One turn sends every row of this set to another row. A few are shown first. Where does it send the rows asked after them?
Q334: [-0.16  1.52  0.06 -1.73 -1.82  0.76 -2.91 -0.57  1.79  1.90  0.41  2.01
 -0.15 -3.01 -2.41 -0.36  2.77]
Q978: [ 1.32  0.59  0.24 -0.11  0.13  4.61  2.65 -0.92  0.07  2.12 -0.66 -0.65
 -2.73 -0.79  1.48  0.57  1.38]
Q812: [-1.71  0.10 -0.98 -3.83 -0.85  3.51 -1.47  0.04 -0.62  1.66 -1.63  3.62
 -1.35 -2.71  0.45 -0.38  4.12]
Q688: [ 2.46  0.81  1.12  0.40  1.30  2.87  0.92  0.04  0.88  3.46 -1.11 -0.51
 -3.03  0.15  0.15 -0.06  4.00]
Q238: [-1.05 -0.33  0.76 -0.92 -0.46  2.20  2.46 -1.86  1.87  0.37 -0.84 -0.49
 -1.65 -0.07  0.97  1.75  2.11]
Q712: [-0.82 -0.83  2.11 -0.20 -0.21  0.77 -0.07  0.40  2.17  1.84 -0.55  0.23
 -3.11  0.90 -0.42  1.45  4.25]
Q404: [ 1.95 -1.54 -1.79 -1.37  0.64  2.92 -0.81 -0.85  0.09  1.28 -0.55  1.74
  1.96 -0.68 -2.20  1.27  1.58]
Q974: [ 0.60 -0.29  2.51 -0.80  1.07  2.52 -0.46  1.38 -0.91  2.75  0.66  0.26
 -4.18 -0.28 -0.17  1.09  4.18]
Q534: [-0.01 -0.42  1.53  0.09  0.48  2.44  0.47 -0.64  1.75  3.66  0.00 -2.04
 -1.90  0.29 -0.03  1.42  1.95]
Q671: [ 0.54  0.46 -0.23  0.15  0.26  4.19  2.49 -1.27  0.27  1.20 -0.50 -0.93
 -2.01 -2.11  1.33 -0.01  0.51]
Q589: [-1.73 -0.64  0.46 -0.31 -0.60  1.73  2.07 -1.50  2.00 -0.96 -1.02  0.15
 -1.77 -1.29  0.70  1.01  1.85]
Q122: [ 1.56 -1.65  0.73 -0.66  1.12  5.19 -2.44 -0.07  2.93  2.43 -0.39  0.51
 -0.75 -3.31 -1.77  1.52  1.44]
Q569: [ 3.38 -0.77  1.41 -2.52  1.79  3.68 -1.33  0.70  3.01  1.14 -1.50  1.13
 -0.83 -2.78 -1.79 -0.90  3.19]
Q603: [ 0.55 -2.55 -1.25 -0.44 -1.76  2.86 -2.36 -0.26 -0.03  0.96  0.06  2.58
  1.34 -0.45 -0.97  0.83  2.72]
Q78: [ 1.42 -2.11  2.17 -1.69 -0.36  4.67 -3.30  1.79  1.91  1.70  0.14  1.30
 -1.84 -3.15 -0.81 -0.39  2.46]
Q732: [ 1.59  0.83  0.29 -0.39  1.10  3.55  1.97 -0.19 -1.32 -0.19 -0.95  1.30
 -3.54 -2.16  1.31 -0.79  3.64]
Q721: [ 0.35  0.92 -1.56 -3.73 -0.62  4.81 -0.28  0.72 -0.35  2.96 -1.93  2.77
 -1.54 -2.73  0.61 -1.61  2.13]
Q448: [ 1.30  0.53  1.24 -1.23  0.76  3.49  1.84  0.01 -1.51  0.47 -0.47  1.24
 -3.84 -0.95  1.49  0.13  4.39]
Q982: [ 2.09  2.66 -0.63 -1.79 -0.32  1.85 -1.97 -0.28  0.75  2.79  0.14  2.01
 -0.66 -3.40 -2.66 -0.99  2.28]
Q543: [ 0.71  1.99 -0.89 -0.88 -1.38  2.08 -2.40 -0.93  1.64  3.16  0.32  1.37
  0.10 -3.32 -2.46  0.00  1.35]
Q681: [ 3.38 -1.26 -1.56 -1.84 -0.12  3.55 -0.49  1.50 -0.37  1.46 -0.37  2.71
  0.12 -0.57 -1.94 -0.25  0.81]
Q213: [-2.81 -0.31 -1.78 -3.04 -0.91  3.36 -0.89 -0.74  1.32  1.93 -1.86  2.94
 -0.58 -2.50 -0.61  1.60  2.06]
Q566: [ 1.05 -1.82  1.59 -1.44  0.35  3.11 -2.92 -0.71  3.47  0.73 -1.10  0.95
  0.11 -2.70 -0.91 -0.01  4.50]
Q23: [ 0.89  1.82  0.19 -1.81 -1.51  1.77 -2.89  0.88  0.38  2.32  0.82  2.79
 -1.48 -3.37 -2.40 -0.78  2.40]
Q416: [ 2.02 -2.01 -0.20 -2.54 -1.28  2.50 -1.78  1.30 -1.12  0.50  0.15  2.60
  0.71 -0.51 -0.80 -1.22  2.75]
Q581: [-0.55  0.92 -2.10 -3.89  0.10  3.84  0.64 -0.74  1.50  2.73 -2.48  1.74
 -0.12 -2.31 -0.54 -0.17  0.86]
Q396: [-1.68 -0.80  1.23 -0.66 -0.23  2.62  0.75  0.54 -0.97 -1.04  0.31  1.80
 -3.92 -2.06  0.67  1.19  2.86]
Q789: [-1.64 -1.10  1.51 -0.76 -0.85  2.74  1.02  0.26 -0.08 -0.08  0.20  1.49
 -3.85 -0.67  0.88  2.32  3.28]

Q78 moves to Q566
Q448 moves to Q789
Now find these:
Q534 moves to Q688
Q603 moves to Q404
Q334 moves to Q543
Q721 moves to Q812
Q396 moves to Q589

One turn sends every row of this set to another row. A few are shown first. Where does it send the rows asked after them?
Q315: [-3.31  0.27  1.91  0.33  0.98 -0.05 -2.92 -1.28 -0.14 -1.07  2.98 -0.64
 -0.77]
Q777: [-0.57 -0.30  0.91  0.07  0.20  3.75 -1.41  0.27  1.44 -0.15  3.25  0.11
 -0.41]
Q749: [-1.85  1.13  0.50 -1.76  1.45 -0.40 -0.31 -1.33  1.07  2.47  1.89 -0.97
 -0.96]
Q381: [ 0.43 -1.79  0.82  1.18  0.27  0.52 -0.27  0.80 -0.91  1.22  3.40  2.47
 -1.52]
Q465: [-0.53  0.60 -0.78 -3.12  0.39  1.95 -0.70 -0.73  2.07  0.31  2.31  0.37
 -1.17]
Q810: [-1.23 -0.73  0.68 -1.94  0.40 -2.13 -0.09  0.11 -1.52  0.15  3.07  1.65
 -1.12]
Q938: [-1.62 -3.19 -0.76  0.76 -0.20  2.28 -0.22 -0.01 -0.55 -1.31  2.08  1.18
 -1.24]
Q960: [-0.91 -0.10  0.76 -2.68  0.25 -0.96 -1.04 -1.24  0.83 -0.11 -2.23 -0.04
 -0.65]
Q640: [-0.82  1.73 -0.19  0.95  0.46 -1.42 -2.35 -0.74  0.44 -2.61 -1.22 -1.45
  0.54]
Q998: [-1.14  0.44 -0.92  3.49  0.00  1.63 -0.61 -0.40  1.17 -0.08 -1.22 -0.11
 -0.77]
Q342: [ 0.45 -1.55 -0.58  1.95 -0.44 -1.82 -1.08  0.28 -0.39 -1.26  1.57  3.46
 -0.85]
Q673: [ 1.54  0.70  0.09  0.59  1.25  1.79 -0.67 -1.39  2.80  0.02 -0.63 -0.01
  1.04]
Q723: [-0.08 -0.37 -0.78  0.37 -1.67  0.26 -2.90 -0.77  2.37 -3.10  0.93  0.56
 -1.90]
Q740: [-2.31  1.05  0.31 -0.87 -0.23 -3.34 -1.44 -0.37 -0.34  0.09  0.77 -0.78
 -1.52]
Q21: [ 0.16  0.67 -2.58 -1.70  0.09 -0.05 -0.96  1.21 -0.12 -0.32 -1.36  1.95
 -0.61]
Q728: [-1.68 -1.53  1.17  0.02  0.68  2.12 -1.71  1.39 -1.57 -0.48  2.24 -1.48
 -0.57]
Q911: [-0.45  2.11  2.01  1.23  1.65 -0.99  0.33 -1.35 -0.87  1.18  1.25  0.15
 -0.85]
Q430: [-0.62  1.99 -0.28 -0.17 -0.48 -2.53 -2.87 -0.42  1.80 -1.90  0.84  1.83
  0.60]
Q999: [-1.78  0.81  0.27 -0.70  0.60 -1.21 -1.42 -0.92  0.28 -1.78 -2.23 -1.56
 -1.34]
Q981: [ 1.57  1.04  0.94  0.04  1.76  2.71 -1.27 -0.53  1.08 -0.25  2.77  0.06
  0.89]
Q764: [-0.69  0.44 -0.25  0.77  0.88  0.90  0.24 -0.01 -2.35 -0.63 -1.98 -1.43
 -0.20]
Q176: [-0.58  0.12  0.26  3.48  0.92 -0.32 -0.92 -0.42 -2.39 -0.22  0.77 -0.19
 -0.74]
Q484: [-0.86 -0.70  0.25 -3.63  0.00  1.56 -1.45  0.19  1.81 -0.23  0.60  0.16
 -1.65]
Q197: [ 0.75  0.15 -0.96  2.24  0.06  0.49  1.22  1.73 -1.57 -0.85  1.23  1.40
  0.28]
Q554: [ 1.39  1.00 -1.25  0.84  0.60 -0.75 -0.30 -2.03  1.54  0.26  1.66  3.32
 -0.87]
Q259: [ 1.59 -0.91 -0.85  0.56 -1.11  0.45  1.15  2.08  0.91  0.29  0.37  1.76
 -0.94]
Q353: [ 0.93  1.34 -0.15  1.39  0.44 -2.59 -1.11 -1.06  2.33 -0.84  1.71  2.52
 -0.06]
Q182: [-0.85  0.86  0.70  0.31 -0.23 -2.45 -1.01 -2.04  1.65  0.13  3.58  0.03
 -0.77]
Q866: [ 0.47 -1.04  1.29  1.37 -0.35 -1.23 -3.08  0.27  0.55 -2.24  1.10  2.33
 -2.15]
Q254: [-0.96 -0.07 -1.35 -1.03  1.62  0.80 -1.19 -0.37 -2.67 -0.11 -1.60  0.49
 -1.19]
Q874: [-1.33 -0.67  1.64  2.94  0.63  2.11 -0.96  1.69  0.40 -0.54 -0.24 -0.35
 -0.38]
Q954: [ 0.00  2.21 -0.42 -1.58 -0.11  1.53 -0.59 -3.04  1.95 -0.18  2.04  0.96
 -0.98]
Q580: [-1.45 -2.21 -1.98  0.00 -1.01  1.62 -1.37  0.87  0.96 -2.14  1.32 -0.57
  0.50]

Q484 moves to Q554
Q960 moves to Q954
Q381 moves to Q176
Now find these:
Q999 moves to Q465
Q998 moves to Q580
Q866 moves to Q254
Q182 moves to Q740
Q764 moves to Q777
Q21 moves to Q673
Q315 moves to Q810
Q197 moves to Q874

